128 stands for zero in the data rows.
Here are some points:
[ 72 132 139 126  78 149 160 139 139 124 148 157 135 113 119 146 114 120 136 116 134 147 120 140]
[102 135 134 128  92 150 191 163 136 125 151 147 129  86 115 141 119 115 133 105 138 145 120 140]
[ 69 130 141 132  96 147 180 174 136 124 143 179 132 109 113 145 120 110 134 118 137 152 124 136]
[ 85 129 144 129  94 140 177 152 131 125 154 146 134  86 121 147 117 117 137 115 135 145 122 138]
[ 79 139 137 117 102 141 165 176 133 124 147 159 131  96 121 138 109 119 139  97 134 147 119 135]
[ 93 137 132 117  97 144 165 164 131 123 142 148 130  92 120 134 121 125 147  85 128 151 122 139]
[ 99 132 129 123  82 141 161 169 131 124 140 163 130 123 124 132 113 127 140  98 130 145 124 141]
[104 133 134 118  99 151 172 156 130 126 140 162 131  94 121 136 100 128 143  98 131 140 117 142]
[101 133 135 121 102 148 174 163 135 124 144 167 130  81 122 134 113 123 135 103 130 139 123 138]
[ 94 136 132 122  96 148 176 172 131 123 138 175 128 118 116 135 114 117 141  84 130 150 121 134]
[ 97 140 136 123  80 140 174 149 131 125 142 151 133  97 121 135 109 125 137  95 132 143 125 139]
[102 134 132 121 111 144 170 175 131 125 135 143 130 104 119 132 109 125 150  96 128 136 117 138]
[113 141 133 124  94 146 186 159 132 126 146 161 127  94 118 137 122 127 138  99 127 144 121 144]
[109 138 130 113  95 151 167 154 130 123 148 156 128 105 115 135 117 126 137 100 124 145 123 138]
[103 136 130 121 108 151 183 177 128 121 136 153 128  92 121 136 122 117 137  96 124 146 118 139]
[ 92 133 124 117 101 139 168 172 127 122 158 144 126 110 119 131 114 125 138  99 122 138 121 131]
[ 86 132 124 118 100 156 175 169 125 123 164 138 123 109 117 132 121 120 140  91 121 147 120 132]
[ 92 139 126 123  89 154 159 158 126 119 159 141 126 113 117 130 115 124 135  99 122 150 121 135]
[102 140 122 113 103 172 177 159 123 120 152 131 125 110 117 130 118 125 137 115 117 155 117 134]
[ 91 137 126 112 116 145 188 178 124 118 162 135 124 101 112 130 119 125 139 105 117 150 119 139]
[ 93 139 125 115 102 141 189 154 124 121 146 142 125 115 116 130 117 123 142 118 123 140 118 133]
[ 97 139 120 106  98 167 177 181 124 122 149 134 124 108 109 132 118 124 140 101 117 143 124 133]
[112 137 120 117 101 152 164 144 121 120 166 130 121 105 104 131 116 121 133  99 117 151 122 130]
[104 139 126 114 101 152 167 152 126 122 151 138 124 115 116 131 123 126 131 107 125 144 119 138]
[111 139 121 124 107 156 167 169 128 122 148 133 124 101 110 130 121 126 137 109 118 145 121 138]
[ 92 139 122 103 102 149 174 165 126 124 142 136 123 111 112 130 118 121 130  97 119 150 120 134]
[107 136 118 112 106 151 160 170 125 125 155 133 124 117 115 129 124 125 137 111 122 146 121 130]
[ 86 137 123 118 107 134 174 189 124 116 155 133 124 117 114 129 123 125 133 105 114 143 120 132]
[103 137 116 107 103 147 139 165 122 122 171 133 122 109 107 131 121 122 134 118 115 168 122 132]
[108 131 116 108  97 142 167 151 122 121 161 129 120 115 108 130 110 126 139 110 105 144 123 132]
[ 99 137 115 115 106 141 199 162 123 118 150 129 122 124 112 130 119 123 134 123 119 152 122 130]
[ 89 135 121 115  97 133 174 148 121 114 147 132 122 113 104 129 122 123 133 118 109 147 122 133]
[ 94 137 122 110 116 165 185 157 123 122 152 127 121 110  96 129 124 124 131 125 101 146 121 129]
[100 132 121 109 100 155 186 152 121 120 151 125 116 116 109 128 123 126 131 121 109 142 117 129]
[101 139 114 112 105 163 138 164 125 119 169 121 116 114 109 127 125 126 132 122  85 146 119 128]
16 more points follow, each with its number after it:
[110 135 112 108 102 148 188 176 118 119 145 116 116 118 110 127 126 125 129 124 104 148 124 129] 0
[105 136 122 114 105 170 161 166 118 118 159 118 120 121 119 127 127 124 132 126 102 145 120 129] 1
[ 95 131 125 117  93 160 178 147 124 123 161 126 117 116 105 128 126 121 129 128 109 149 117 128] 2
[107 129 122 114  85 178 204 157 121 114 152 128 117 120 112 130 126 124 128 131 107 138 117 128] 3
[112 132 111  87 113 160 166 157 116 119 157 101 117 124 101 124 129 127 133 126 113 159 118 128] 4
[113 132 114  99 104 155 168 145 116 119 153 108 109 120  98 125 130 127 130 122  91 134 119 128] 5
[112 131 120 109 105 155 210 160 123 111 160 115 116 120 100 126 129 127 131 125 106 149 118 126] 6
[105 134 111 106 111 154 187 158 115 110 165 116 119 119 107 125 130 126 129 125  91 142 126 127] 7
[113 137 107 104 108 158 189 156 118 119 138 114 117 123 116 123 127 128 132 118 109 158 125 128] 8
[114 138 100 108 103 156 177 172 110 119 174  98 118 124 116 125 127 131 135 119  89 133 120 130] 9
[119 142 115 100 112 145 179 169 116 119 155 107 107 120 111 123 122 133 135 117  83 146 123 132] 10
[117 136 107 111 102 153 185 147 120 112 164 104 118 122 109 121 122 142 139 111  85 148 118 133] 11
[124 143 113  95 106 145 185 163 117 120 162  94 110 122 115 123 125 140 139 118 114 132 122 129] 12
[125 137 105  84 108 164 172 148 109 124 153  90 109 127 110 119 126 140 135 119  73 142 121 131] 13
[128 148  79 104 110 134 179 162 108 118 162 103 110 129 102 118 119 146 138 119  78 149 115 131] 14
[125 144 102 101 115 171 176 151 114 117 161  99 114 127 122 120 118 143 138 111  83 144 119 129] 15
Which two of these numbered points are nearest to each point below, ignoring the direction in which the first points spread most? Their numbers follow each, nearest first.
[114 140  97 104 115 150 150 165 107 111 151 116 117 121  96 126 123 139 141 115 115 155 115 131] > 4 8
[151 161  46  85 133 136 113 141  86 122 148  74 110 153 122  99 110 178 144 112 107 138 121 130] > 14 15
[146  94 150 149 137  84  99  71 139 139  89 143 134 142 136 130 176 109  90 167 158  94 143 112] > 5 4
[114 140 118 121  94 156 146 151 114 122 163 120 122 126 113 126 118 130 132 114 113 148 118 131] > 1 5
[127 146 115  88 111 152 156 161 117 118 166  97 115 129 103 116 124 141 140 107  68 146 120 131] > 10 13
[121 135 105  92 119 158 187 165 111 113 180 114 110 124 106 119 125 132 138 111  99 153 120 129] > 7 10
[133 138  88  96 119 154 173 169 104 114 184  79 114 131 117 119 119 134 136 112  87 139 120 131] > 9 12
[121 144  96  92 118 165 162 158 102 119 184  87 114 128 111 119 125 132 135 115  71 147 118 130] > 9 15
[ 98 144 135 128  94 142 176 170 141 128 143 176 136 109 123 134 109 113 146  69 137 136 124 147] > 9 10
[119 139 112 114 117 150 162 156 121 121 161 119 115 121 104 127 125 128 135 116 112 147 123 131] > 4 5
[113 134 112 102 104 149 170 152 118 116 136 117 121 120 111 125 127 128 135 114 108 152 113 129] > 8 4
[119 147 107  95 107 147 158 141 115 119 170 113 119 124 122 125 113 134 139  90 112 146 118 137] > 15 11
[112 134 114 114 107 149 163 162 117 123 155 119 122 121 117 127 116 132 138 109  94 155 119 131] > 10 11
[140 153 105  48 116 147 136 159 103 109 139 108 114 135 112 116 103 163 152  77  44 155 116 141] > 13 15
[ 96 137 138 129  78 144 166 175 136 128 136 177 138  89 124 139  99 114 139 100 144 145 125 152] > 1 9
[ 98 132 138 128  96 149 171 156 138 125 161 172 129  96 118 141 123 107 131 105 132 154 124 139] > 2 1
[117 136 107  95  98 150 165 166 115 122 151 116 116 127 108 124 117 135 133 127 106 150 117 133] > 4 0
[104 142 146 124  49 133 156 167 151 133 110 187 139  96 137 147  72 129 138  82 153 141 125 150] > 13 10
[124 148 100  93 117 159 178 168 113 118 193  86 104 128 108 118 126 143 134 110 121 156 112 128] > 12 4
[ 80 132 153 130  83 134 162 162 139 130 126 177 141 111 122 131  91 120 136  98 133 141 123 141] > 1 5
[114 135 107 106  89 158 190 150 118 118 149 108 117 125 103 127 120 131 139 100  98 144 115 135] > 11 13
[ 97 133 134 133  65 135 163 156 147 130 113 204 136  91 125 138  95 128 139 100 138 146 122 146] > 5 2
[116 135 164 129  79 129 142 134 148 136  90 162 146 112 142 136  63 144 144  87 132 135 124 138] > 13 15
[140 108 156 158 153  91  74  58 150 144  80 153 143 127 134 134 143 115 112 153 166  93 146 114] > 5 4
[120 158  99 111 104 154 170 152 121 115 143 112 117 124 118 125 105 141 134 101 112 142 116 136] > 15 14
[138  94 149 164 171  98 120  79 140 135  99 143 134 150 135 132 149 115 104 177 155  99 136  98] > 5 2
[162 162  79  64  96 136 143 159 109 115 155  63 109 135 114 118 105 188 153  70  75 157 109 147] > 14 15
[165 152  89  41 111 151 144 165 101 126 153  60 120 144 121 108 102 156 150  75  59 154 113 143] > 13 15
[172 110 142 185 173  75  74  53 143 143  92 135 141 139 151 128 155 122 111 153 160 113 160 117] > 5 1
[154 172  81  76 114 145 152 167 100 121 152  92 115 141 116 119 104 179 146  82  67 152 114 141] > 14 15
[114 137 115 108 114 154 169 160 119 120 156 116 113 125 116 125 126 129 132 114  98 154 120 131] > 10 1
Here are 16 other points, each followed by its number:
[127 134 104 115 117 176 155 166  99 114 166  85 118 129 118 120 124 141 134 118 104 137 119 130] 0
[129 142  94  89 115 164 191 144 109 113 159  81 106 132 106 117 122 145 142 113  63 149 119 129] 1
[134 139 122 102 116 161 175 181  94 115 171  73 110 131 111 114 118 152 138 110  99 155 119 128] 2
[134 151 106 102 110 153 172 168  99 117 162  77 111 128 111 113 116 157 142 103  81 151 113 132] 3
[134 150  99 110 115 158 154 140 101 122 167  86 113 131 121 117 109 159 135 115  84 136 120 133] 4
[134 134  97  74 111 168 170 157 104 114 164  96 113 140 107 110 121 150 137 110  65 151 116 128] 5
[130 144 106  77 123 160 181 166  99 117 136  61  91 137  92 108 124 141 135 115  66 155 126 128] 6
[137 144  98  65 124 152 176 157  97 113 148  82  99 132 106 115 122 144 135 119  51 159 120 128] 7
[134 139  85 126 118 143 176 153 101 109 167  78 106 135 106 118 120 138 136 114 106 154 120 129] 8
[128 151  91  84 122 161 143 172 100 112 174  86 104 130 101 119 123 138 130 113  69 135 116 129] 9
[125 139  93 103 116 154 150 163 114 119 175  95 118 131 118 120 118 141 137 114  88 153 120 130] 10
[124 144  90 107 119 159 179 148 107 104 176  93 116 128 110 124 123 135 134 114  92 171 119 129] 11
[125 137 103 102 120 150 160 168 111 124 172 105 119 129  99 121 125 136 134 117  98 157 117 129] 12
[114 148 108 108 124 155 181 142 114 114 173 107 112 128 110 125 126 132 133 120  91 155 120 129] 13
[121 140  99 108 119 157 189 162 112 113 179 108 116 127 115 118 127 138 136 115  88 154 121 128] 14
[111 141 106 109 109 149 164 145 117 121 152 112 118 126 102 126 126 134 133 116  98 165 119 129] 15
Which two of these numbered points are nearest to each point below, ignoring the direction in which the first points spread most? Their numbers follow each, nearest first.
[ 94 131 156 132  75 144 168 155 147 128 116 185 141  99 122 143 102 128 143 110 134 141 122 139] > 15 12
[ 96 133 153 133  65 141 150 141 134 131 112 182 138 108 124 137 105 133 138 117 129 139 122 140] > 15 4
[142  98 140 166 179 109 106 106 138 136 101 141 132 147 139 129 157 106 100 170 166  94 138 110] > 0 15
[ 87 136 135 131  84 137 168 143 140 130 124 186 137  87 121 146 101 124 141  99 137 152 121 135] > 15 13
[121 143 104 107 105 159 183 162 119 118 155 105 121 123 114 123 121 148 143 108 106 154 123 130] > 14 11
[177 164 108  50 139 131 110 148  88 118 150  43 112 166 124 113 115 146 140  87  46 143 117 132] > 7 9
[120 148 109  93 107 169 161 161 114 115 157  96 120 124 100 124 124 137 133 109 100 154 120 135] > 12 15
[124 152 106 103 111 150 165 166 116 119 155 109 116 123 120 126 122 134 142 104  97 155 118 132] > 10 12
[129 144  98  80 115 142 149 174 114 118 161 107 116 131 104 122 115 138 151  92  97 147 122 130] > 9 10
[117 139 119 100 109 145 173 149 120 120 168 119 124 122 111 126 114 137 140 118 113 153 117 134] > 12 13
[ 85 135 153 136  90 134 151 154 150 132 125 183 132 110 127 149 104 118 139  96 142 139 122 147] > 15 10
[110 129 150 132  96 139 168 136 141 131 107 168 140  97 127 145 110 135 147 118 132 137 122 144] > 15 13
[107 142 119 107 106 155 176 157 118 119 163 119 116 125 109 125 124 129 130 113 108 150 122 129] > 13 15
[135 160 100  83 111 145 134 149 114 123 166 101 115 132 119 122 110 159 139  80  85 153 112 136] > 10 4
[157 154  83  64 117 145 155 174  96 111 158  50 120 133 124 123 103 164 165  72  92 155 108 143] > 3 2
[146 155  66  83 104 146 149 158  99 115 147  52 107 135 114 109  91 169 169  81  64 155 112 136] > 3 4
[129 159 104  81 110 143 164 154 116 119 143  92 120 133 123 117 115 158 145 104  94 151 118 138] > 3 5
[185 141  85  93 137 132 110 131  95 113 145  70 118 164 119 109 121 164 137 124  80 140 122 126] > 4 10
[ 95 148 145 126  50 127 141 166 145 137 108 214 151  99 136 137  94 127 166  55 150 143 124 155] > 9 10
[ 78 134 132 124  85 137 177 140 135 126 134 151 130  97 118 139 118 116 139 102 131 147 126 136] > 15 13
[139 153 109  84 108 139 139 170 113 121 145  76 116 134 118 113 103 155 149  89  72 160 118 140] > 3 10
[117 132 164 132  55 132 144 132 137 135  82 167 140 101 136 140  80 141 142  95 133 132 124 142] > 4 15
[ 99 140 147 129  72 132 162 149 141 132 106 181 149  83 135 143 104 133 150  83 137 143 122 143] > 15 10
[133 162 105  86 113 152 145 162 109 117 162  91 122 133 118 122 121 145 142 100  97 140 117 139] > 9 10
[148  98 162 174 185 110  76 101 134 135 108 137 132 137 142 128 164 112  77 171 157  93 137 112] > 0 4
[195 141  86  90 141 131 117 141 101 118 156  95  98 154 122 102 114 164 149 112  87 139 121 133] > 4 10
[132 155  91  59 107 132 148 162 106 117 156 106 123 135 122 117 109 160 147  77  89 145 120 141] > 5 9
[ 93 135 141 131  76 134 145 145 140 129 125 163 135 108 127 140 111 123 146 112 145 140 124 144] > 15 10
[149 106 160 179 170  98  54  93 140 136  96 161 140 126 146 134 154 113 113 158 177  97 142 120] > 0 4
[ 85 132 140 129 105 136 157 149 141 127 137 151 133 105 125 140 122 117 133  93 139 142 123 138] > 15 12
[135  97 150 171 176  98  92 114 139 141 103 153 133 130 150 129 169 106 108 167 160  86 145 112] > 0 15
